In the data rows, the value 128 means zero.
Some points:
[142 137 174 134 160 108 163 101  98  79  84 100 152 106 142  74  73 125
  73 121 200  86 100 131  84 114 112 196  94  97  38 187]
[184 137 164 156 151  88 156  56  86 102 136  60 141  66  86 179  70  80
 132 148 103 255  99 130  79  77  41  74 121 174 123 188]
[197 146 180 154 169 188  99 151 162 132  84  89 176 117 224  80 176 175
 158 120 185  97 120 215  81  72 183  40 132  59 207  83]
[185  54 155  93 144  88 169 105  67 137 135 114 106 146  55 197  41  91
  63  89 158  88  63 201 111 111  77 177  99 113 133 122]
[ 68  79  79 104 144 148 145  37 150  86 106  99 208 110  44 117  98 110
 144  97  88 117 160 116 148  93 163 130 179 172 157  80]
[ 93  99 107 101  89 127  60 155 134 106 173 122 140 136 186  88 124 124
 197  94  70 170 182 111 177 103 185 130 192 118  76 118]
[126 139 144  88 168  78 182 100 184 149 184  92 187 105 123 106 147 116
 166 116 121 143 170 147 148 179 107 220 147  65 173  89]
[ 94 112  90 121 103 173  67  68 155 103 160  74  78 115 126  86 146  78
  78 155  51 121 101  92 136  78 139 180 166  89 178 108]
[ 80 134 180 113 166 127  57 181 145 122 110 133  61 177 119 171  70 134
 109 194 138  97  81 132 113  48 194  90 125 184 108 169]
[ 65  75 114 152  93  91 106 116 166  97  80 113 155  63 114 121 115 147
 138 122  74  73 101  89 133 141  98 131 124 112 191 104]
[180  96  72 162 168 120 178 225 120 149 102  92 126 104 118 178 145 110
  68 206 165 222 137  85  61 184 184 180 162 165 118 125]
[ 63 153 178  78 127 198 138 182 130 142 141 129 113 143  93 161  80 154
  78 158 137 137 116 171 131 178 134 107  83 133 111 143]
[ 92 110  64 140  63 109 122  79 154  90 170 128 125  94 158  97  87  83
 101 117 110 115  98 110 123 116 123 120  65  44  94 112]
[112 105  50  53  74  72 118  97 177 173 122  95 119 109 142  95  86 123
 101 139 103 116 157 108 130  61  86 142  58  85 130  98]
[112 145 156 147  97 158  97 181 137 179 103 115 111 167 102 142  90 160
  64 143 121 120 114  43  99 144  73  75 111 105 104 179]
[132  88 159  86 173 138 158  95 175 133  88 153  93 101 135 119 169  18
  93 114 113  97 182 213 122 203 134 128 198 124 127 179]
[183 104 175 154 187 111 157 111 126 253 158 128 180 176 158 164 140  88
 125   3  34  85  27  87  75 130 178 192 146 150 152 153]
[173 103  86 178 117 109  34 163  58 199 125 186 160 177 116 124 187  87
 199 165 194 142 162 172 110 152 110 140 126 134 110 168]
[149 124 111  81 135 157  68 131 118  65  90 221  97 116 149  82 124 106
 135 124 109 135 103  60 131  89  58 150  94 109 229  85]
[149 105 196  49 152 132 140 117  95 112  48 104  79 109 136  87 155 110
 172  99  90 149 194 134 168 213 107 154 164  85 156 172]
[102 145 172 191 120 130  76 165 133 115 165 111 109 163  76 122 153 151
  87 141 142 153  58 194 176 186 134 168  96 160 108 128]
[ 47  97  78 116 107  91  86 164 114 109 172 136 180 166 160 119 160 103
 148  77 132 138 161  95  50  95 116 101 185 119 165  90]
[118 191  80 148  72 166 117 155 150 131  76 101 128 184  98 202 162 166
 111 103 148 175 109  92 160 101 140 131 108 139  88  23]
[199 192 101 168 189  27 145 107 112  60  82 112  95  30 107  33 110 179
  90 118 135  93  90 185  64  95 145 103 111 137  22  70]
[ 86 161 201  93 101 108  94 172 120 160 103 168  72 145  53 146  84 166
 136 152 100 135  96 139  62 152 113  86 154 112  85 136]
[ 42 175 175 150 126  91 152 180 149 122 137 194 116 200  96 139 112 142
  54 149 110 169 136 201 132 126 166 166  66 118 150 129]
[128 210 134 105 171 116 147 112 105 127 118 135  89  57 183 111 107  66
 121  57 157  83 134 164 125 179 123 163 133 194 220 196]
[150  66 137 121 120 135 153 106  62  92  69  89  82  94 132 115 142 162
 156  90 144  78 180 145 119 112 154 181  98  76 133 210]
[ 58 178  98 129  88 198  75 128  94 210  67 102 156 102 132 179 108  87
 174 159 174 147  95 182 102 169 145 159  72  95  97 124]
[224 136 116  73  95 106 190 133 162 100 190 125 189 109 120 121 158 111
 148 143 130  55 163  54 150 129 130 125 116 104 168 140]
[167  98  96 142 115 108 118  95 214  63 186 140 130 114 123 110 147 132
  97 116 128  91 171 187  71 210  86 150 149 174 200 176]
[157 139 122 165 152 171 197 131  87 144 103 116  83 133 163  34  95 130
  67  37 183  81 177 132 121 116 123 188 116 120  95 183]
[188  99  79 106 177 111 121  95 178 109 121 117 144 150 145 110  83  93
 173 115 136  92 183  75 182 117 179  79 135 148 152  91]
[151 131 149 150 181 137 168 175  96 173 158 170 161 111  94 164 192 152
 173 179 100 131 187 173 121  81 135 143  68 136  96 165]
[184  71 142  95 149 179 148  82 223  97 183 145 135 102 112  77 148  98
 220 133 221 132 117 119 151 140 194 152 146 169 139 109]
[183  93 107 109 156 115 128 120 210  80 199 169 139  58 144 164 150 205
 134  85 134 148 134 165 128 164 182 154 181  57 141 161]
[ 75 112  91 101  79 111 148 149 157 117 137 154 147  75 150  79 170  87
 138 124  89 130 154 109 184 109 178 101 160 195 121 132]
[145 163 177 169  72 153  42 108 136 132  72 201 113 153  57 125  91 163
 120 117 101 200 129 121  99 154 180 131  69 133 134 155]
[ 74 100  96  58  91 125 132 177 144 117 175 151 153 111 136  95 164 122
 105  72 157 134  99  82 131 103 187  61 138 124 168 143]
[169 173 169 160 129 180 137 158  63 145 190 109 157 136 119 182 146 125
 151 196 153 137 190 145 134 126 169 159 190 136 159 153]
[115 178 119 150 145 170 147 185 142 149 107  91 111 170  69  96 163 149
 163 158  79 167  50 159 104 128  23 174 152  90  98 183]
[151 157 111  97 147  75 100 114  62 155 122  71 121 158 194 141 149 242
 136 140 150 106  86 137 129 174 102 200 183 223 198 143]
[ 67 108 119  96 102  94  90 169 131 106 186 125 150 125 178 108 151 122
 157  92 103 136 125  73 135 173 157 114 157 153 123  83]
[181 107  80 110  96 158 104 134 144  99 106 200  69 139 180 137  72 100
 144 112  95  92 106 117 163  85  72 137 218  75 159  86]
[148 125  96 142 173 119 205  99  55 198 100 101  94 137 126  52 126 196
  63 186 174 171 100 166 148 160 207  17 199  80 229 131]
[ 94 183  98 152 114 166  59  83 148 186 151 136 138 148  71 168 116 182
  92 158 119  73 119  84  92 126 148  49 135 178  88 157]
[103 214 170 218 128 112 187 121  66 109 133  60  49 101  21 125 124  77
 197  73 215  71 185  95 174  89 152  64 139  70 145  34]
[ 83  64 103 154  79 124  80 165 129  73 126  73 177  78 181 159 148 124
 130  94 109 102 151 112 178 116 140  84 180 106 137 126]
[159 135 114 120 103  82 133  99  90 103 136 203 190 100 168 111 108  73
 115 154 126  65 122  79 202 172 141 118 168 103 139  83]
[ 51 155 132 209 145 146 177 157 177 189 108 159 155 173 110 161  53 143
 136 163 143 123 147  94 194 110 102 122 161 158 113 120]
[ 99 125  92 181 196 212 150 172  93 142 171 187 126 119 131 140 148 181
 173 157 142 169  90 161 108 118  34 142  97 113 108 167]
[114 145 130 187 136 175  70 159 170 188 131 133  69 121 132 153  44 157
  81 143 105 151 157 154 142 155 129 102  63 168 119 119]
[136 180 166 161  91 184 103 160 143 107 105 178 139 180  84 173 136 154
  88 172 126 141 151  95 166  87 101 121 164 112 101  27]
[ 84  96  53  83 130 101  99  99 172  81  90 127 146 147 123 114 129  90
 102  81 121 119 103 121 186  96 103 113  65  82 135 130]
[169 157 133 143  55 106 187 132 116 131 108 110 173 230 172 137 137 125
 225 163 105 135 111 193  45 153 149 122 130 182 119 149]
[160 168 170 183 165  17 151  53 138 130 135  81  95 179 118 199 208 102
 185 179 171 191 156  84 217  79  62 112  89  91  97 180]
[ 73  88 193  63 105  85 122 135 125 144 156 122 227  82 162  78 123  95
 109 123 132 155 164 108 175  62  96 108 152 149 105  90]
[191 192 116 103 150 152 152 171  99 143 170 112 176 154 110 170 194 147
 127 122 116 169 162 163 150 120 154  91 126 168  52 183]
[147  94 157 104 133 129 159  50  95 110 126 134  71 169 195 131 163 202
 107 103 190 101 201 149  92 141  63 169 115 211  78 119]
[ 82  85 134  86  75 113 135  84 168 145 108 210  40  67 194 122 175 151
 116  94 134 122  68  96 100  85  64 119 104  90  97  55]
[180  94 132 145 219 149 163 188  74 159 176  57 166 165 139 144 188  68
 190 148  17 134  97 111  91 174 124  67  15 149  76  49]
[124 120 148 114 184 127 168  34  91  58 117 151 100 172 176 201  98 163
 133 192 147 162 110 103  83 208 116 170  85 119  81 141]
[122 117 148 169  22 190 135 134  91 148  92 148  97 117 105 147 107 161
 100 173 106 130  70 101 163 100 162  93  92 230 109 131]
Along one direction, these points spread out more than along any other. Take the direction at right angles to it along which they spread out most. Go by this last direction. For each point below, how far along it does it lie, from 0 to 99? 50 is the average, and the first point above lies past it. One standard deviation of the points above along it is 16.
[169 157 133 143  55 106 187 132 116 131 108 110 173 230 172 137 137 125
 225 163 105 135 111 193  45 153 149 122 130 182 119 149] 63
[ 65  75 114 152  93  91 106 116 166  97  80 113 155  63 114 121 115 147
 138 122  74  73 101  89 133 141  98 131 124 112 191 104] 35
[114 145 130 187 136 175  70 159 170 188 131 133  69 121 132 153  44 157
  81 143 105 151 157 154 142 155 129 102  63 168 119 119] 33
[132  88 159  86 173 138 158  95 175 133  88 153  93 101 135 119 169  18
  93 114 113  97 182 213 122 203 134 128 198 124 127 179] 74
[180  96  72 162 168 120 178 225 120 149 102  92 126 104 118 178 145 110
  68 206 165 222 137  85  61 184 184 180 162 165 118 125] 62
[112 145 156 147  97 158  97 181 137 179 103 115 111 167 102 142  90 160
  64 143 121 120 114  43  99 144  73  75 111 105 104 179] 30
[ 75 112  91 101  79 111 148 149 157 117 137 154 147  75 150  79 170  87
 138 124  89 130 154 109 184 109 178 101 160 195 121 132] 37
[169 173 169 160 129 180 137 158  63 145 190 109 157 136 119 182 146 125
 151 196 153 137 190 145 134 126 169 159 190 136 159 153] 63
[ 47  97  78 116 107  91  86 164 114 109 172 136 180 166 160 119 160 103
 148  77 132 138 161  95  50  95 116 101 185 119 165  90] 36
[ 58 178  98 129  88 198  75 128  94 210  67 102 156 102 132 179 108  87
 174 159 174 147  95 182 102 169 145 159  72  95  97 124] 40
